One turn or mirror swaps these rows in pairs. Which row does each one swap with?
The rows were stretched afterwards, more along some directions than others.
z397: [-5, 2, -12, 4, 4, -7, 1, 7, 8, 0, 0, -5, -2, 5, 10, 4, 3, 10, -1, -11, 0, 9]
z962: [-9, 0, -13, 3, 10, 3, 5, 1, 0, -9, 8, 1, 5, 3, 4, 6, -6, -1, 13, -8, -14, 2]
z129: [12, -1, 8, 3, -10, -6, 5, 3, 1, 0, -7, 12, 5, 7, 0, -2, -4, -4, -2, 6, -2, 3]
z669: [-1, 1, -5, 0, -9, 5, -5, 4, 2, 5, -6, -15, -10, 1, 12, -2, 7, 0, -2, -9, 9, 4]
z372: [-1, 3, 11, 9, 0, 0, 10, -1, -2, -5, -11, 19, 6, 2, 5, 7, 7, 12, 8, -9, -2, 7]
z452: [-2, -4, -14, 3, -8, 4, 11, 8, 10, 5, -10, 1, 4, 9, 7, 12, 4, 6, -2, -13, 15, 7]
z898: [7, 8, 2, -3, 4, -7, 5, 5, 5, 4, 0, 0, -2, -12, 4, -1, -3, 11, -2, 3, 11, 1]
z802: [13, 3, 1, 2, -4, 9, 15, 6, 11, 4, -17, -6, -3, 7, 5, -1, 12, 10, 0, -10, 6, 9]
z791: [7, -3, 11, 4, -2, 6, 2, -3, -8, 4, -13, 19, 4, 10, 3, -3, 10, 5, 3, -4, -4, -1]
z740: [-9, 0, 9, 9, 3, 2, 9, 4, -1, -5, -5, 8, 4, 5, 1, -1, 11, 8, 10, 0, 2, 2]
z664: [-2, 1, 11, 6, 1, 9, -1, 4, -9, 5, -10, 5, 4, 5, 4, -2, 6, 7, 5, -3, 7, -7]
z438: [5, 11, 22, 4, -2, -5, 14, -2, -2, -9, -10, 13, 1, 11, 13, -10, 3, 0, 6, -4, -10, 4]
z869: [-5, 3, -8, 8, 1, 3, 10, -5, 3, -1, -6, -6, 7, -1, 7, -3, 8, 18, 14, -9, 3, -2]
z900: [0, -2, -11, -4, 2, -5, 4, -4, 1, -1, 1, -1, 6, -2, 8, -2, -7, -5, 5, 3, -2, -8]
z240: [-1, 1, 16, 5, 3, 7, 14, -3, 1, -4, -2, 18, 8, 2, 6, -3, 4, 14, 12, 9, -3, 1]
z723: [6, 3, -8, -2, 2, 6, 6, 4, -2, -5, -3, 3, -2, -7, -1, 12, 10, -5, -1, -8, -7, -7]
z560: [17, 6, -7, 7, -6, -10, 3, 5, 1, 3, -11, 2, 8, 2, -9, 5, 7, 0, 1, -5, -3, 7]
z762: [-20, -7, -7, 2, 4, -13, 3, -3, 4, 1, 14, 4, 8, 1, 10, 9, -4, 15, 8, 7, 10, -10]
z822: [6, 9, -7, -2, 11, -6, 16, 3, 8, -5, 3, 2, 2, -5, -2, 1, 0, 9, 5, -1, -5, 8]
z340: [3, 9, -1, 5, 12, 2, 5, 3, 14, 4, -2, -2, 5, -1, -7, 2, -4, 20, 12, 1, 6, 6]
z142: [-12, 2, 1, -2, 7, 14, 9, -4, 6, -1, 0, 0, 1, -4, 13, -1, -4, 12, 16, 3, 5, -3]
z561: [-10, 0, -2, 6, -6, -19, -3, 7, -5, -3, 6, 5, 1, 1, 9, 8, 1, -4, -2, 1, 1, 1]
z872: [-12, 2, 5, 5, -4, -9, -1, 0, -9, -5, 12, 14, 5, -2, 8, 5, 9, 9, 11, 10, -8, -11]
z52: [-3, 7, -12, 0, -3, -3, 9, 5, 7, -1, 3, -7, 0, -10, -1, 6, 1, 4, 6, 2, 9, 6]
z467: [2, 1, -6, 1, 2, -2, -2, -2, 2, 6, -1, -8, 8, 4, -9, -7, -1, 2, 5, 6, 8, -10]
z158: [-2, -2, 13, -1, 6, 4, 6, 2, -6, 2, -12, 6, -1, 3, 10, -1, 4, 6, -1, -8, 7, -9]
z468: [-1, 5, 16, 8, -12, -7, 9, 2, -1, -12, -2, 12, 2, 2, 15, 8, 6, 6, 6, -1, -7, 0]
z311: [14, 2, 2, 6, -7, -9, 12, 3, 12, -1, -12, -5, 7, 10, 0, 0, 5, 2, -3, -2, 2, 6]
z515: [-12, 3, -2, 13, -5, -1, 3, 4, 7, -8, 7, 0, 1, 1, 8, 2, 0, 10, 12, 0, -9, 9]
z710: [6, 5, -9, 12, -4, 3, 3, 7, 6, 9, -11, -5, 6, 8, -3, 5, 8, 20, 10, -10, 6, 10]
z65: [-4, 2, -1, 2, 11, 13, 9, 0, 1, -1, -13, 4, -3, 11, 11, -2, -3, 2, 13, -16, -5, 5]
z947: [-18, -4, -2, -4, -2, -2, 14, 3, 7, -4, 0, -9, -6, 5, 28, 0, 1, 0, 1, -2, 5, -6]
z360: [4, -4, 1, -2, -5, 11, -4, 3, -9, -2, -6, 7, -1, -1, 2, -2, 8, -14, -5, -1, -4, 1]
z319: [5, 4, -10, 11, 2, 2, 17, 7, 11, 0, -8, -3, 2, 11, -8, -1, 3, 7, 11, -6, -7, 15]
z781: [-5, -8, 7, 13, -13, -5, -4, 2, 0, -3, 2, 13, 8, 5, 8, 13, 4, 10, 5, 2, 6, -5]
z128: [7, 14, 14, -5, 8, -1, 17, 3, 2, -9, -10, 5, -6, -2, 8, -10, -1, -2, 0, -6, -7, 0]
z436: [-12, 0, 0, 6, -10, -5, 5, 4, 1, -3, -3, -10, 0, 8, 16, 2, 14, 6, 0, -4, 7, -1]
z976: [4, 2, -10, 5, -8, -7, 15, 9, 9, 2, -12, -5, 2, 7, -1, 6, 8, 3, -2, -10, 8, 4]
z355: [-6, -4, 4, 9, -16, -4, -1, 8, -3, 3, -2, 3, 0, -6, 3, 16, 13, 12, 1, 8, 15, -4]
z838: [-5, -5, -1, 15, -3, -6, -3, 0, 2, -9, 2, 13, 8, 13, 1, 8, 0, 1, 7, -5, -12, 8]
z957: [1, 6, -7, 7, -3, -9, 20, 0, 12, -7, -4, 16, 5, 5, 8, 5, 8, 7, 9, -2, -8, 11]
z703: [-4, 4, -9, 2, 1, -12, 4, 5, 5, -1, 10, -1, 5, -5, 2, 1, -5, 4, 5, 6, 2, 4]
z661: [0, 5, -5, 5, -2, -2, -4, 3, -5, -2, 10, 4, 11, 1, -1, -1, -2, -1, 9, 2, -9, -2]
z941: [-2, -1, 10, 0, -11, -5, 5, 4, 2, 11, -4, 6, -6, 0, 13, 2, 2, 16, 7, 7, 22, 5]
z769: [7, -1, 2, -3, 0, -11, 6, -5, 10, 3, 2, 0, 4, 4, 11, -6, -7, 9, 2, 0, 1, -4]
z448: [-11, 6, -1, -1, -5, -1, 10, 5, 7, -1, -2, -1, -1, 5, 15, -7, -7, -1, 13, -2, 6, 8]
z449: [-6, -1, -5, -7, -4, -6, 4, 9, 1, -1, -2, 2, -6, 2, 17, 8, -2, -9, -9, -8, 6, -3]
z663: [2, 12, -3, -3, 15, 11, 4, 0, -7, 1, -5, 6, 7, -9, -7, 0, 2, 7, 9, -3, -2, -9]
z695: [-5, 3, -17, -1, 4, 7, 0, 4, 10, 1, 0, -12, -5, -6, 8, 7, 0, 0, 2, -11, 7, 4]
z299: [-8, -3, -4, -3, 4, 7, 10, 3, -6, -3, -2, 7, -3, -5, 15, 6, 2, -5, 5, -1, -3, -4]
z569: [3, 5, 6, 3, 1, -6, 5, 2, 0, 1, 0, 12, 3, -12, 0, 11, 9, 21, 4, 10, 10, -8]
z5: [1, 1, 4, 1, -8, -6, 11, 0, 7, -12, -1, 7, -5, 6, 17, 1, -3, -9, 2, -9, -13, 11]
z366: [-5, 2, 5, 14, 2, -8, -5, 0, -3, 1, 6, 5, 11, -2, -12, 7, 8, 15, 13, 11, 5, -3]
z239: [-6, -6, -14, 1, -13, -2, -7, 5, 0, 7, 1, -4, -3, 2, 7, 11, 6, 1, -5, -7, 14, -2]
z182: [11, 6, 1, 1, 13, 0, 16, 1, 0, -4, -5, 12, 0, 5, 9, -4, 1, 4, 7, -14, -16, 8]
z681: [-7, 1, 15, 8, -9, -4, 9, 0, 0, -9, -5, 16, 5, 6, 16, 2, 4, 5, 5, -3, -7, -2]
z477: [-6, 4, 7, 6, 7, 10, 5, 2, -5, -1, -2, 10, 5, -7, -3, 4, 4, 10, 16, 6, 4, -4]
z424: [9, -1, 10, 2, -3, 0, 9, 1, -4, -3, -8, 14, -5, 15, 14, -7, 7, -6, 0, -9, -15, 9]

z360 swaps with z941
z869 swaps with z957
z703 swaps with z477

